Each row is where one point has got to under a steady rotation. How many ticks took it there?
The counts run from 0 to 271.
[156 100 149 126 128 155 139 156 140 147  90 100 133 109 143 118  72 105
 131 116 156 109 137 129 146 171 153 158  90 114 189 125 119 109  86 163
  96  98 119 136 156 123  92  94 102  86 116 126 110 106 178 101 160 134] : 138
[166  96 134 132 159 117 130 114 148 153  98  80 167 102 163  82  85 113
 153 117 165 100 134 145 139 160 150 143  78  98 144 132 141  99  95 182
 105  85 138 105 153 118 134 101 107 111 124 126 121 142 155  99 146 139] : 111
[155  97 142 137 131 148 142 135 145 153  85  94 166 113 168 103  83 113
 140 120 147 111 140 129 148 180 157 143 105 107 186 109 112 109  83 166
 106  91 108 123 151 126 111  90 100  91 110 125 110 115 172 101 156 127] : 92
[154  86 152 117 129 146 141 136 123 148  93  85 184  97 147 117  78 101
 145 105 151  99 131 114 151 166 154 161 106 104 167 133 134 113 105 185
 112  97 120 125 133 126 118  95  86 104 108 125 107 134 165 106 164 148] : 213
[161  89 158 131 148 152 131 132 130 141 118  78 166 124 144 118  66 113
 119  93 131 122 131 140 138 171 162 137 105 112 156 124 128  95  85 177
  99  93 136 137 158 128 105 102  78  94 121 123 116 125 177  96 144 128] : 169
[156  86 147 121 124 150 145 131 121 146 101  81 186  99 152 122  78  99
 138 102 143 109 134 119 150 171 155 159 103 103 166 139 131 108  93 181
 111  95 117 136 135 128 116  93  92 106 105 134 112 132 168 106 165 142] : 16
[184  93 137 135 145 142 130 134 148 155  99  96 154 108 147 111  88 132
 127 121 156 103 136 149 160 171 144 146  82 102 172 142 133  96  95 164
  92 109 122 119 158 119  95 106  82 100 128 123 116 134 179 101 156 138] : 193
[162  91 146 123 149 143 115 129 144 141 102  72 164 129 132 105  72 124
 117 111 146 105 127 140 150 165 143 125  79  99 153 120 142  93  83 169
 111  98 144 123 164 116 108 110  97  86 127 109 129 136 178  87 147 140] : 103
[165  96 140 126 146 117 134 145 137 158  85  75 156 104 135  95  77 101
 153 115 180  89 140 138 151 146 144 162  84 104 149 130 135 113 103 173
 104  92 138 106 151 113 117 119  93 110 121 130 108 129 160 104 156 159] : 66
[169 100 138 132 138 145 124 149 146 156  84  70 136 111 135 116  63  98
 138 116 159 110 139 140 150 158 131 160  77 103 153 136 126 107  85 159
  99  99 130 120 159 117 112 100 111 100 125 141 123 116 176 114 159 156] : 72
[174 115 139 128 154 140 130 124 151 154 101  92 129  95 163  91  81 102
 151 113 155 115 119 148 141 159 153 139  60 104 174 143 153 105 104 187
  98  96 126 136 151 115 122  92 114 104 130 136 120 132 153 102 158 140] : 201
[175 104 138 138 171 123 128 117 146 154 114  81 153 117 159  84  82 112
 145 104 153 118 120 154 137 158 156 127  81 101 149 130 144  96  96 185
  99  83 142 126 164 115 123 109  94 108 134 125 121 137 159  94 141 129] : 110
[158  84 138 127 131 124 141 128 125 142 104  73 159  97 155  99  90 122
 126 111 135 118 141 125 136 180 158 139  78  93 172 153 130 106  92 181
 114  95 136 144 166 123 117  97 114 103 118 126 119 138 153  79 161 145] : 101
[159 109 128 131 153 121 132 120 153 156 103  90 146 109 157  68  85 108
 150 127 172 104 129 149 142 163 147 138  68 107 160 131 140  97  90 177
 104  89 139 115 170 115 122 110 113 100 125 120 122 138 159  88 145 123] : 50
[160  98 144 125 132 136 144 132 135 156  89  95 184 112 162  97  91 110
 160 114 157  98 131 120 151 169 157 144 107 104 180 114 129 119  96 180
 115  90 116 121 137 121 118 104  86 103 110 119 106 135 162 101 158 134] : 152
[128 102 164 117 138 127 130 139 132 152  94  78 144 100 156  86  66  93
 154 111 155 115 128 141 116 155 163 132  99 113 162 112 136  91  98 172
 102  69 143 123 149 115 132 104 118  91 106 128 126 113 143  97 156 136] : 29
[131  92 151 117 123 121 145 146 122 158  89  71 157 106 145  83  71  94
 154 115 161 110 142 128 132 163 153 146  98 109 159 123 127  99  91 167
 111  73 143 123 164 115 122 117 116  96 100 129 122 126 148  87 160 137] : 227
[145  97 170 120 145 137 139 127 128 147 112  98 163 103 163  97  84 117
 145 108 143 115 123 144 129 171 180 128 109 110 176 121 134  83 107 183
  98  77 131 128 145 121 114 106  84  95 107 115 118 129 144  92 154 123] : 236
[135  96 142 121 134 127 157 137 120 152 112  94 160 103 142  85  73  93
 146 114 173 101 137 132 137 160 154 166  96 114 151 140 130  93  90 177
  96  86 143 120 164 119 106 120  92 102 102 119 108 135 160  93 146 122] : 121
[148  91 160 120 145 148 126 141 136 152 101  98 167 110 138 111  68 112
 140 117 171  90 128 144 156 152 154 158 103 114 155 117 137  87 100 168
  90  94 127 100 135 118 103 112  74  90 110 114 121 127 172 112 150 136] : 128
[171 109 145 132 144 135 148 132 135 157 106  90 140  90 165 103  78  90
 157  99 152 122 129 140 131 162 161 158  89 110 170 146 132 106 104 186
  92  88 123 140 145 122 121  91 103 114 116 149 110 122 149 111 157 136] : 70
[160  96 145 121 138 124 154 148 127 151  91 103 151  93 152 101  94 112
 152 112 168  92 135 124 147 162 165 156  89 102 187 133 129 119 111 184
 104  98 128 126 149 118 107 105  87 108 117 120  94 123 144  93 159 148] : 0
[167 117 146 125 139 154 132 129 147 162 106  92 131 108 150  89  71 100
 146 118 150 130 118 155 142 164 145 129  70 112 180 141 157  90  98 172
  94  96 124 142 160 113 108 104 111  96 119 133 132 134 163 106 162 128] : 140
[177  99 149 129 144 123 149 146 131 160  98  94 136  87 156 104  84 113
 148 107 157 116 140 145 138 167 165 155  91 105 177 152 126 103 107 176
  88  89 128 130 154 120 104 102  91 115 121 141 110 118 146 102 159 146] : 131
[160  99 141 129 140 142 145 148 139 150  86 109 154 106 148 106  88 113
 141 119 173  90 137 124 154 164 158 161  92 106 182 114 115 120  93 174
 100  99 119 118 150 125  97 102  86  98 119 114  96 113 169  99 151 137] : 198
[145  94 143 109 119 138 128 140 139 156  82  82 152  92 142  97  77 108
 143 131 165  95 138 134 156 157 138 148  69  98 169 138 145  99  97 167
 110  96 126 112 141 111 121 104 122  94 109 123 134 136 162 102 178 151] : 142
[173  80 143 131 142 124 131 139 138 148  91  83 156  96 161 113  91 137
 130 117 140 113 147 141 137 179 163 143  89  93 173 140 117  98  94 167
 103  91 127 119 156 124 109  95 100 104 122 132 119 121 153  89 159 150] : 238
[155  98 149 131 150 145 131 141 145 136 105  97 124 109 152 107  75 118
 120 112 143 116 129 139 126 167 170 137  79 109 178 113 117 102  89 175
  96  95 135 140 167 129 104  87 105  87 129 114 109 102 166  85 142 134] : 245
[153  93 139 120 146 126 149 138 130 148  99 100 174 108 139  96  85 111
 146 115 174  84 135 126 154 160 156 161  95 104 159 129 131 109  99 181
 103  96 135 114 151 118 102 119  76 109 115 111  96 135 163  91 146 135] : 258
[167 100 156 129 161 132 109 135 154 151  93  85 140 124 147  95  76 127
 132 111 152 108 125 157 137 159 155 115  84 104 162 106 137  89  92 163
 100  85 140 114 164 114 106 111  94  84 134 116 131 119 166  94 145 140] : 240
[153  88 139 130 144 132 142 127 140 145  95 106 163  92 173 101  93 126
 144 123 158  97 141 132 140 176 171 156  94 101 174 120 116 106  98 182
 104  92 120 113 147 130 121  83  96 101 114 115 107 122 155  94 150 137] : 46
[174  96 166 124 147 146 122 141 129 146 104  65 146 117 134 117  65 102
 130  88 134 122 124 141 138 156 151 129  88 107 158 135 145 102 103 177
 104  90 142 148 154 117 112 109  94 100 130 135 126 124 163 101 159 159] : 18
[141 100 168 119 146 146 108 133 147 153  96  74 147 110 154  97  59  99
 148 113 152 113 121 147 129 150 156 127  95 112 153 104 142  84  94 170
 100  72 137 116 142 117 138  99 112  83 116 125 136 115 163 109 156 140] : 28
